Each row has a name. After each piece below comes the name of the row it's from, unless a question asks for something else. Each question is about the rows just above it. Places in a row count from 0.

J: [144 105 147 131 177 127 105 150 133 103 129 105 106 107 104 105 105 172]
K: [143 163 145 117 138 128 163 142 157 163 121 162 162 162 129 161 162 138]
L: [144 193 144 131 165 134 192 142 193 193 128 191 191 191 131 191 194 165]
U: [ 97 143  93 127  88 125 141  94 105 144 129 142 141 140 128 141 143  89]
A: [137 166 139 135 142 163 162 137 152 164 137 163 162 156 125 160 164 146]
J without one entry, shuffled: [105 147 105 105 105 104 129 131 144 172 107 133 150 177 106 127 105]. Gone: -> [103]
[105 105 104 107 106 105 129 103 133 150 105] is which row, read backwards? -> J
Which row holds [141 128 140 141 142 129 144 105  94 141 125] read backwards? -> U
Shuffled A with one entry gone: [162 135 139 152 156 166 137 163 137 162 142 164 125 163 146 164 137], missing -> [160]
Row and place of [121] in the named rows: -> K, 10
L without one entry, shuffled: [128 134 191 165 193 131 193 165 131 192 144 144 142 191 191 191 193]. Gone: -> [194]

P: [131 180 129 157 103 134  69 133 185  92  91]
M: [129 118 131 133 138 125 126 131 125 134 126]
T: [126 128 147 129 120 116 128 135 119 126 148]
E: [124 129 120 131 139 138 125 126 131 125 134]
P without one entry, shuffled: [ 69  92 180 129 185 103 134 157 133 131]. Gone: -> [91]
E without one entry, shuffled: [125 126 131 120 129 125 124 131 134 139]. Gone: -> [138]
Which row holds [134 125 131 126 125 138 139 131 120 129] read backwards? -> E
[103] is at row and place -> P, 4
Where in the named rows is [147]? -> T, 2
[126 128 147 129 120 116 128 135 119 126 148] -> T
E without one entry, shuffled: [129 125 139 125 126 134 131 131 138 124]. Gone: -> [120]

D: [110 128 133 135 134 134 125 126]
F: [130 133 129 129 130 104  98  98]
N: [133 130 124 129 121 140 149 148]
C: [129 130 104 129 149 104  98 193]
Z: [128 133 135 110 129 133 134 134]
G: [132 134 123 118 129 129 140 139]
Y: [135 115 128 130 129 136 138 138]
W: [143 127 124 126 123 118 124 124]
R: [132 134 123 118 131 135 130 131]
H: [122 120 128 131 132 150 117 146]
Which row holds [135 133 128 110] read backwards? -> D
[149 129 104 130] is which row, read backwards? -> C
[122] is at row and place -> H, 0
Where do [133 130 124 129 121 140 149 148] appear? -> N
At which places does C hold [149]? -> 4
Where in the named rows is [150]? -> H, 5
Shuffled N with one entry gone: [133 130 149 148 124 129 140], missing -> [121]

Vufof: [129  85 129  85 176  85 129]
zifek: [135  72  93 108 167 111  95]
romo: [138 106 105 107 148 113 148]
Gumeb: [101 161 149 162 124 134 132]
livu: [130  78  99 111 166 106 142]
mokoz: [138 106 105 107 148 113 117]
pafup: [ 96 151 123 159 100 128 126]
zoniz: [ 93 150  84 164  96 128 113]
deba: [106 131 111 141 119 133 120]
begeb: [134 164 141 141 105 141 123]
Nat: [142 137 137 122 137 116 108]
[161] is at row and place -> Gumeb, 1
Where in the named rows is [84]? -> zoniz, 2
At which places does begeb hold [123]? -> 6
Which entry of pafup is missing from [ 96 100 126 123 151 159]? -> [128]
Where in the named rows is [122]? -> Nat, 3
Every place of [85] in Vufof: -> 1 3 5

Laboz: [122 123 111 130 143 113 131 127 146 129 107  98 116 144 121 125 106 145
 136 140 126 142 138 134 115 127 121 127 109 121 106 119 138 140 128]
fotik: [123 124 112 130 145 112 132 128 148 130 106  98 113 143 123 128 107 144
 138 138 125 140 136 134 115 126 123 127 108 122 112 118 136 141 128]
Geg: [139 134 129 121 144 120 134 142 153 133 113 117 104 121 145 147 135 126
 151 122 125 115 112 132 115 116 142 132 123 133  98 128 108 138 126]
buvo: [122 121 124 131 122 135 120 119 109 122 137 137 138 131 118 117 128 120
 118 127 131 133 137 120 115 139 117 132 126 125 130 121 146 122 131]
geti: [122 117 109 122 142 122 121 122 128 123 128 113 116 140 120 123 117 124
 135 130 130 135 137 122 115 137 116 138 104 122 132 108 152 135 131]
fab: [100 103  94 130 130 122 113 100 103 115 136 107 143 162  89  92  89 139
 107 148 133 166 169 120 115 155  89 131  97 110 119 101 190 128 135]
Raba: [101 190 129 135 136 128 119 124 121 123 137 126 119 132 125 126 129 115
 134 123 131 127 131 119 115 137 120 139 113 126 134 112 146 130 131]
Places of [122] in row buvo: -> 0 4 9 33
Which row holds [152 108 132] read backwards? -> geti
buvo without one entry, shuffled: [131 122 121 137 131 115 137 109 118 118 120 127 131 120 137 135 131 125
 119 133 120 146 132 122 117 121 126 130 124 117 139 122 128 122]. Gone: -> [138]
[135 128 190 101] is which row, read backwards? -> fab

B: [131 128  95 162  91 138 177 129 128 126 166 133 169 130  80 129 127 169
  91 130 135 132 128 119 129 129 131  82 150  82 132 166 111 128]
X: [131 126  95 168  91 122 177 129 128 126 166 133 169 130  80  90 127 169
  91 130 135 132 128 119 127 131 131  82 150  82 132 166 111 128]
Q: [131 128  95 162  91 122 177 129 128 126 166 133 169 130 135 127 132 130
 129  80 132 169  91 129 128 131 131  82 150  82 132 166 111 128]
[129 119 128 132 135 130  91 169 127 129  80] is which row, read backwards? -> B
Which row holds [131 128  95 162  91 138 177 129 128 126 166 133 169 130  80 129 127 169
  91 130 135 132 128 119 129 129 131  82 150  82 132 166 111 128]? -> B
X without one entry, shuffled: [ 91 127 129 126 132  95 128 166 122 169 128 130 150 168 131  82 128 135
  80 169 127 119 133 131 111 166 131  82  90 130 126  91 132]. Gone: -> [177]
[131 126  95 168  91 122 177 129 128 126 166 133 169 130  80  90 127 169
  91 130 135 132 128 119 127 131 131  82 150  82 132 166 111 128] is in which row? -> X
Which entry of X is missing from [166 122 169 131  82  91 127 128 135 130 127 126 119  80  82 129  95 131
 133 132 150 168 166 128 126 130  90 132  91 128 169 131 177]? -> [111]

dete: [128 107 123 137 126 102 111 106  99 125  92 119  93 109 121 122  97 129
 128 139 123 110 114 127 118 100 115  98  88 127  95 121 106  93 132 120
 122 111 107 135  97 108 117 107 123 110  95 131 139 100 121 126 128  99
 129 119  93 135  86]
gari: [125 125 125 124 125 126 125 125 126 125 126 124 126 125 125 124 126 125
 124 124 125 125 125 125 125 126 126 126 127 125 126 124 126 126 124 125
 125 125 125 124 126 125 124 125 125 125 126 124 124 125 125 124 124 125
 124 125 126 124 127]
miruk: [ 86 143  89 171  92 159 127 133 112  85 170 103 174 120 113 112 113  87
  88  62  91 143 103 114 113 166 123 159 183  93 172  87 138 163  68 106
 111 134 126  76 157 122 114 143  97 119 179  67  68 148  89  89  75 141
  82  97 172  77 183]
Nefa: [ 86 143  89  62  92 159 127 133 145  85 170 103 174 120 113 112 144  87
  88  62  91 143 103 100 113 166 123 159 183  93 172  87 138 163  68 106
 111 134 126  76 157 122 114 143  97 119 179  67  68 148  89  89  75 141
  82  97 172  77 183]
Every place of [170] in miruk: -> 10
[ 86 143  89 171  92 159 127 133 112  85 170 103 174 120 113 112 113  87
  88  62  91 143 103 114 113 166 123 159 183  93 172  87 138 163  68 106
 111 134 126  76 157 122 114 143  97 119 179  67  68 148  89  89  75 141
  82  97 172  77 183] -> miruk

Bilo: [ 76 102  91  92 124 153 114 139 156]
puf: [ 73 100  90  90 124 155 115 138 158]
lirot: [134 124 142 132 127 131 133 120 130]
sosan: [149 117 167 153 124 129 124 115 125]
mevuv: [130 127 133 128 128 129 131 124 129]
gim: [123 126 120 127 128 128 121 134 128]
kosup: [128 128 128 128 128 128 127 129 128]
gak: [135 123 145 134 127 131 132 119 129]
Which entry of sosan is missing from [125 115 124 149 167 117 153 124]? -> [129]
Shuffled puf with one entry gone: [155 138  73 158  90 100  90 124], missing -> [115]

Nozik: [ 87  84 125 118]
luru: [ 87  85  82 121]
Zaki: [ 72 118 118 118]
Shuffled Nozik with one entry gone: [ 84 118 125], missing -> [87]
Places of [118] in row Zaki: -> 1 2 3
[84] is at row and place -> Nozik, 1
Shuffled Nozik with one entry gone: [125  87 118], missing -> [84]

Peg: [ 82  93 131  89 179 121 110 149 130 140  94 124]
mus: [144 111 123 117 140 111 136 144 144 144 111 112]
Tavep: [ 85  90 131  85 186 127  97 156 151 138  90 127]
gif: [ 92  90 131  85 186 127  97 156 151 138  90 127]
povol: [194 149 146 157  94 141 122 142 144 109 161 159]
Funeb: [197  90 131  85 186 127  97 156 151 138  90 127]
At which places does mus hold [111]? -> 1 5 10
[121] is at row and place -> Peg, 5
Which row holds this, read backwards? [159 161 109 144 142] -> povol
Where in the named rows is [197]? -> Funeb, 0
[144 142 122 141] is which row, read backwards? -> povol

Sori: [116 124 118 126 122  87 103 162 127]
giti: [127 122 178  80 178 134  77 127 127]
lusod: [124 126 162 122 118 103  87 124 127]
Which row holds [118 124 116] read backwards? -> Sori
[127 124  87 103 118 122 162 126] is which row, read backwards? -> lusod

Toba: [121 117 165 119]
pulen: [121 121 121 122]
nuza: [ 66 120 116 143]
Row and place of [143] in the named rows: -> nuza, 3
Every place of [121] in pulen: -> 0 1 2
Toba without one entry, shuffled: [121 165 117]. Gone: -> [119]
Which entry of nuza is missing from [116  66 120]? -> [143]
Row and place of [117] in the named rows: -> Toba, 1

ven: [155 122 155 155]
vami: [125 156 143  83]
Feriv: [138 124 137 143]
zed: [139 111 100 127]
Where in the named rows is [122]? -> ven, 1
Which row holds this, read backwards? [143 137] -> Feriv
Which row holds this, read backwards? [155 122 155] -> ven
At which places does ven hold [155]? -> 0 2 3
Which entry of Feriv is missing from [143 137 124]? -> [138]
Which row holds [127 100] read backwards? -> zed

lurir: [195 164  91 130  77 130 127 128 162 126 166 128 146 124 127 164  92 126
 130 129 127 133 128 126 130  83  62  80 125 162 166 125 129 126  95 129
 146 128]
tula: [ 85 133 132 131 180 121 133 130 126 136 127 114 126 136 131 130 128 134
 124 127 129 127 133 131 137 131 166 126 120 132 112 131 136 134 138 128
 139 124]
kopit: [166 135 105 132  98 131 119 119 146 121 148 134  95 129 118 147 101 147
 132 120 118 121 131 117 122  98  76  96 134 149 149 120 131 121 104 131
 133 127]
Which entry of kopit is missing from [ 95 134 147  98 118  98 117 120 149 147 131 132 121 104 105 121  76 120
 121 135 149 148 166 119 131 134 129 146  96 131 132 118 133 127 119 131
 122]? -> [101]
Row and place of [139] in the named rows: -> tula, 36
Row and place of [85] in the named rows: -> tula, 0
Which entry of kopit is missing from [ 98 104 134 122 117 146 147 132 131 127 118 129  76  95  96 134 131 147
 119 119 121  98 121 148 166 132 131 149 135 118 131 120 120 121 133 105
 149]? -> [101]
Places of [147] in row kopit: -> 15 17
[195 164  91 130  77 130 127 128 162 126 166 128 146 124 127 164  92 126
 130 129 127 133 128 126 130  83  62  80 125 162 166 125 129 126  95 129
 146 128] -> lurir

zabe: [165  69  86 149 165]
Bib: [175 175 102 176 175]
zug: [150  69  99  98 181]
kote: [ 91  69 149 148  91]
bega: [117 105 181  65 156]
regok: [120 123 149 120 149]
zug without one entry, shuffled: [ 69 181 150  98]. Gone: -> [99]
Places of [149] in row regok: -> 2 4
At which places does Bib hold [175]? -> 0 1 4
Every place of [148] in kote: -> 3
[ 69 165] is which row, read backwards? -> zabe

giz: [114  86 127 158  92 122]
runat: [ 64 186 157 173 133 120]
gitad: [105 137  68  99  72  74]
Nug: [113  99 111  86 100 151]
vuf: [127 149 121 161 113 115]
lobu: [ 72 113 154 104  85 188]
gitad without one entry, shuffled: [ 68 137  72  74  99]. Gone: -> [105]
Which entry of giz is missing from [122 114 127  86  92]? -> [158]
Row and place of [186] in the named rows: -> runat, 1
Every place of [74] in gitad: -> 5
Nug without one entry, shuffled: [113  99 111 151  86]. Gone: -> [100]
Which row holds [120 133] read backwards? -> runat

Zime: [144  99 136 109 124  99 128 156 143]
fotip: [132 127 126 130 132 125 132 119 136]
demu: [132 127 126 130 132 125 132 138 127]
mem: [116 142 133 132  99 128 153 124 119]
vene: [123  99 136 109 124 109 129 146 126]
zir: [129 110 133 124 146 122  98 130 130]
gib: [116 124 128 122 111 126 143 123 133]
Zime without one entry, shuffled: [156 128 144 136  99 109  99 124]. Gone: -> [143]
[132 127 126 130 132 125 132 138 127] -> demu

tanas: [129 129 129 129 128 129 129 129 129 129 129 128 128 130 128 128 129 129
 128 129 128 128 129 129 129 128 128 129 128 129 128 129 128 129 129 128
 129 128 129 129 129 129 129 128 129 129 128 128 128 129 129 128 128 130
 129 129 129 129 128]
duv: [ 74 107  87 144 151  86  80 120 118 128 152 116  89 137  82 134 108 116
 136 138 140 143  77 151 132 121 106 128 129  92 160 100 130 138 117 123
 107  89 109 128 117 120  92 107 100 117  81 101 100 113  95 149  81  68
 108 128  79 144 109]
sok: [127 124 126 122 121 126 126 124 123 123 122 123 125 122 125 121 124 124
 122 123 122 121 127 122 123 123 124 124 123 125 121 125 123 123 124 123
 124 124 125 123 124 124 126 123 126 124 125 124 124 124 126 121 126 128
 124 124 126 122 124]
mili: [129 129 127 128 127 128 126 131 128 128 130 126 125 129 124 125 129 131
 128 131 126 126 130 131 129 127 127 131 127 128 128 127 129 132 129 126
 129 125 129 127 128 131 129 126 130 129 124 127 127 129 130 129 127 130
 127 132 128 132 127]
Every place of [129] in tanas: -> 0 1 2 3 5 6 7 8 9 10 16 17 19 22 23 24 27 29 31 33 34 36 38 39 40 41 42 44 45 49 50 54 55 56 57
Where do [ 74 107  87 144 151  86  80 120 118 128 152 116  89 137  82 134 108 116
 136 138 140 143  77 151 132 121 106 128 129  92 160 100 130 138 117 123
 107  89 109 128 117 120  92 107 100 117  81 101 100 113  95 149  81  68
 108 128  79 144 109] appear? -> duv

Nef: [170 117  77 113 120  96 159 101 120 149 119  95]
Zemi: [160 148  79 136 118 105 108 103 151 129  74  93]
faser: [122 122 119 122 141 129 166 122 154 104 174 129]
dibid: [132 158 101 146 175 118 108 160 174 110  77 131]
vot: [151 110 101  93 126 148 173 136 174 155 168 122]
Zamas: [151 165  81 103 122 107 140  81 115 151 125  90]
Ros: [148 110 123 114 128 140 121 175 182 112  98 140]
vetik: [145 176 135  96  82 111 140 128 110 165 116 154]
lotar: [118 145 137 141  76 107  98 121 104 106  98 163]
Every place of [122] in faser: -> 0 1 3 7
Row and place of [95] in the named rows: -> Nef, 11
Which entry of dibid is missing from [101 132 146 175 131  77 110 108 118 158 160]? -> [174]
At which places does Ros hold [140]? -> 5 11

mov: [130 136 116 140 135 130 130 116]
zopo: [130 120 165 104 147 149  94 105]
remo: [116 121 138 111 131 133 120 125]
niken: [140 129 145 139 133 116 130 116]
lodol: [148 140  74 114  75 129 120 129]
reva: [143 124 104 148 117 104 172 130]
zus: [104 124 149 133 136 150 121 137]
beg: [134 134 157 172 135 133 121 134]
razog: [134 127 138 155 123 114 151 126]
Gil: [129 131 107 102  96 119 141 131]
kar: [122 127 111 129 126 130 149 141]
[151] is at row and place -> razog, 6
The row with [140 129 145 139 133 116 130 116] is -> niken
[130 130] is which row, read backwards? -> mov
Which row holds this, read backwards? [130 130 135 140] -> mov
Places of [130] in row mov: -> 0 5 6
Every place of [134] in beg: -> 0 1 7
Row and place of [74] in the named rows: -> lodol, 2

toza: [147 140 130 169 128  96 146 157 148  87 106  74 104 141 160 100 153 138
 156 130  99 154 136 171 129 156 128 140 127 154 145 153 115  88 119 115
 142  91]
Dosep: [139 132 115 130 136 113 138 140 141 100 162 107 176 101  89 197 151 121
 138 170 183  77 118 140 105 132 107 106 143  79  85 136 122 115 135 173
 133  86]
ginet: [ 92 152 108 111 150 121 103 114 110 148 148 173 126 121 107 129 141  74
 102 121 127  76  89 118 122  95 119 127 101  90  99 107 137 152 100 120
 142 162]
kobuz: [139 123 157 103 168  87 108 158 131 143 124 133 132 124 119 132 175 117
 130 124 128 126 130 157 129 170 130 123 120 123 113 128 151 125  93 136
 102 137]
butop: [ 83 132  86 155 106 120 141 124 135 108 139 132 115 128 136 113 138  67
 129 104 105 131 120 143 117 108 125 133 110 134 137 143  96 127 105 108
 144 121]
Tata: [ 98 100  82 133  99 123 151 127 136 112 143 145 121 125 127 117 146  80
 116 112 124 144 137 145 142 114 138 122 126 154 151 134 103 141 102 118
 120 128]
ked: [135  95 132  98 142  90 124 156 119 140 140 146 133 129 113 131 173  90
 106 119 133 141 139 153 145 145 143 120 127 142 135 109 122 156  83 125
  93 152]
At which places does toza hold [136]? -> 22
The row with [135  95 132  98 142  90 124 156 119 140 140 146 133 129 113 131 173  90
 106 119 133 141 139 153 145 145 143 120 127 142 135 109 122 156  83 125
  93 152] is -> ked
Places of [156] in row ked: -> 7 33
Which row holds [138 113 136 128 115 132 139] read backwards? -> butop
Every place of [156] in toza: -> 18 25

Tuzuf: [130 130 130 129 121]
migel: [104 148  72 132 125]
lub: [103 155  89  95 171]
Shuffled lub with one entry gone: [ 95 103 155  89], missing -> [171]
Row and place of [125] in the named rows: -> migel, 4
Places of [130] in row Tuzuf: -> 0 1 2

fabu: [119 148  99 178 181 124]
buzu: [120 181 132 137 119 131]
Fuden: [133 104 132 131  93 130]
gezuv: [100  99 131 166 149 139]
fude: [138 104 128  98  76 127]
komin: [114  85 145 165 166 128]
zagar: [130 111 128 130 118 128]
tuper: [118  90 140 164 155 138]
buzu without one entry, shuffled: [137 132 181 131 120]. Gone: -> [119]
Where in the named rows is [149]? -> gezuv, 4
[181 178] is which row, read backwards? -> fabu
[114] is at row and place -> komin, 0
Places of [130] in row zagar: -> 0 3
Which row holds [131  99] read backwards? -> gezuv
[164 140] is which row, read backwards? -> tuper

zim: [170 132  87 131 123]
dol: [103 179 144  92  97]
mal: [ 96  99 159 121 159]
zim without one entry, shuffled: [132  87 170 123]. Gone: -> [131]
Which row holds [131  87 132 170] read backwards? -> zim

baz: [159 103  80 158 101]
teki: [158 126 102 117 136]
Velaz: [115 154 131 116 127]
Rugif: [ 79  79 158  79 127]
[ 80 103] is which row, read backwards? -> baz
Where in the named rows is [117]? -> teki, 3
At which places does Rugif hold [79]? -> 0 1 3
[115] is at row and place -> Velaz, 0
baz without one entry, shuffled: [159 158  80 101]. Gone: -> [103]
Which row holds this, read backwards? [101 158  80 103] -> baz
baz without one entry, shuffled: [103 101 159  80]. Gone: -> [158]

dopu: [ 87 112 108 113]
gane: [160 132 133 183]
Buk: [165 134 134 134]
Ditag: [159 139 151 124]
nutun: [179 131 183 131]
Fis: [160 160 161 147]
Where in the named rows is [113]? -> dopu, 3
At which places does nutun hold [131]? -> 1 3
Which row holds [134 134 134] read backwards? -> Buk
[87] is at row and place -> dopu, 0
Places of [160] in row Fis: -> 0 1
Every place of [134] in Buk: -> 1 2 3
Where in the named rows is [161]? -> Fis, 2

